Each row has a name. Each question is about the rows just above it.

[129 158 145 145 125 143 107 131 123 129 125 121 106 118 133 132 114 115
 111 144 145 137 135 147 147 111 113 106 135 128 145 144 143 146 144 107
 105 138] -> j488
[124  86 145 124 148 150  60 121  93 100 140 145  69 156 150 150 131 138
 117  69  83  69 193 166 134 136 109 154 172 104 150  74 105  69 134  70
 105 113] -> j898
[124  86 145 124 148 150  67 121  93 100 140 145  92 156  87  76 131 138
 117  69  67  66 193 166 134 136  67 154 172 104 156 151 105  67 134  70
 105 113] -> j596
Times [151] occurs in j898:	0
Number of entries in [124  86 145 124 148 150  67 121  93 100 140 145  92 156  87  76 131 138
 117  69  67  66 193 166 134 136  67 154 172 104 156 151 105  67]:	34
Number of entries in [129 158 145 145 125 143 107 131 123 129 125 121 106 118 133 132 114 115
 111 144 145 137 135 147 147 111 113 106 135 128 145 144]:	32
Times [106] occurs in j488:	2
Count the entries of [129 158 145 145 125 143 107 131 123 129 125 121 106 118 133 132 114 115
 111 144 145 137]:	22
Number of entries in [124  86 145 124 148 150  67 121  93 100 140 145  92 156  87  76 131 138
 117  69  67  66]:	22
How many times does j596 hold [66]?	1

[152 152 152 152 152 152 113 152 152 152 152 152 152] = j841
[170 110 170 170 170 171 110 170 170 170 170 170 100] = j269
[186  94 187 187 186 188 153 187 187 187 187 187 140] = j340
[136 120 136 136 136 136 123 136 136 136 136 137 122] = j429
[145 145 145 145 145 146 121 145 145 145 146 146 112] = j449
[145 145 145 145 145 146 123 145 146 145 145 145 146] = j908
[145 115 145 146 145 145 116 145 145 145 146 145 110] = j777
[143 116 143 143 143 143 119 146 143 143 143 143 116] = j95
[116 116 139 139 139 139 123 139 139 139 139 139 116] = j79
[139 120 139 139 139 139 121 139 139 139 139 139 119] = j126
[156 113 156 157 155 157 111 156 156 156 157 156  94] = j204
Times [152] occurs in j841:	12
How many times does j449 hold [145]?	8
How many times does j79 hold [139]?	9
How many entries does [139 120 139 139 139 139 121] have?	7
Count the entries of [186  94 187 187 186]:	5
Times [140] occurs in j79:	0
How many times does j908 hold [145]?	9

[103  68 123 153 139 102 160  63 134] = j391
[116  77 124  77 116 103 123 100  77] = j754
[189 109 136 183 158 126  97 166 131] = j397
[ 70  70  70 125 157 141 170 157 116] = j977
[105 113 186  85  73  81 140 126 132] = j637
[134  86 137  97  89 158  65  75  83] = j34
[129 159  86 156 105 170 102  68 108] = j568
[105 113 186  85  73  81 140 126 151] = j893
[162 187 123  63  82 153 115 113 171] = j553
[ 78  76 157 126 105 131 189 107 117] = j373
[126  90 182 192 176 126 154 171 169] = j441
Count the entries of [129 159  86 156 105 170 102  68]:	8
Times [157] occurs in j977:	2
How many entries does [103  68 123 153] have?	4
How many times does j754 hold [115]?	0

[116 141 153 134 159 144] = j401
[120 151 108 153  69 140] = j184
[108 115 108 115 104 115] = j513
[125 112 138 112 184 117] = j736
[117 156 141 146 143 134] = j716
[125 162 138 112 184 116] = j519
[120 151 108 120 104 115] = j180
[136  95 101 112  83 120] = j894
Times [117] occurs in j736:	1
Count the entries of [116 141 153]:	3
Count the entries of [117 156 141 146 143]:	5
How many times does j513 hold [115]?	3
Number of entries in [108 115 108]:	3
Count the entries of [116 141 153 134 159]:	5

[ 64 194 195  62]  j245
[197  59  61 196]  j384
[ 60 191 191  65]  j2
[190  65  65 193]  j945
Count the entries of [ 60 191 191]:	3
Number of entries in [197]:	1
Count of [197] in j384:	1

[138  80  83 144 104 107 104 164 152] -> j298
[134  97  98 138 115 115 115 145 146] -> j408
[135  96 101 139 110 115 114 149 148] -> j779
[136  96  94 139 114 117 117 144 143] -> j571
[135  96 101 139 110 115 114 149 153] -> j782
[135  96 101 139 110 115 120 143 142] -> j379
[137  94  93 140 109 112 114 152 145] -> j822
[141  69  81 143 107 107 104 158 157] -> j784
[134 107 110 136 116 117 117 143 142] -> j818
Count the entries of [134 107 110 136 116 117]:	6
Count the entries of [134  97  98 138 115]:	5

[149 114 146 158 113 158 134] = j195
[149 115 109 137 138 129 142] = j86
[149 115 161 115 115 129 161] = j261
[149 115 109 137 136 129 142] = j399
[128 128 128 128 128 128 128] = j62
[149 115 109 126 140 128 128] = j409
Number of entries in [128 128 128 128 128]:	5
How many entries does [149 115 109] have?	3
How many times does j261 hold [115]?	3
Count the entries of [128 128 128 128]:	4

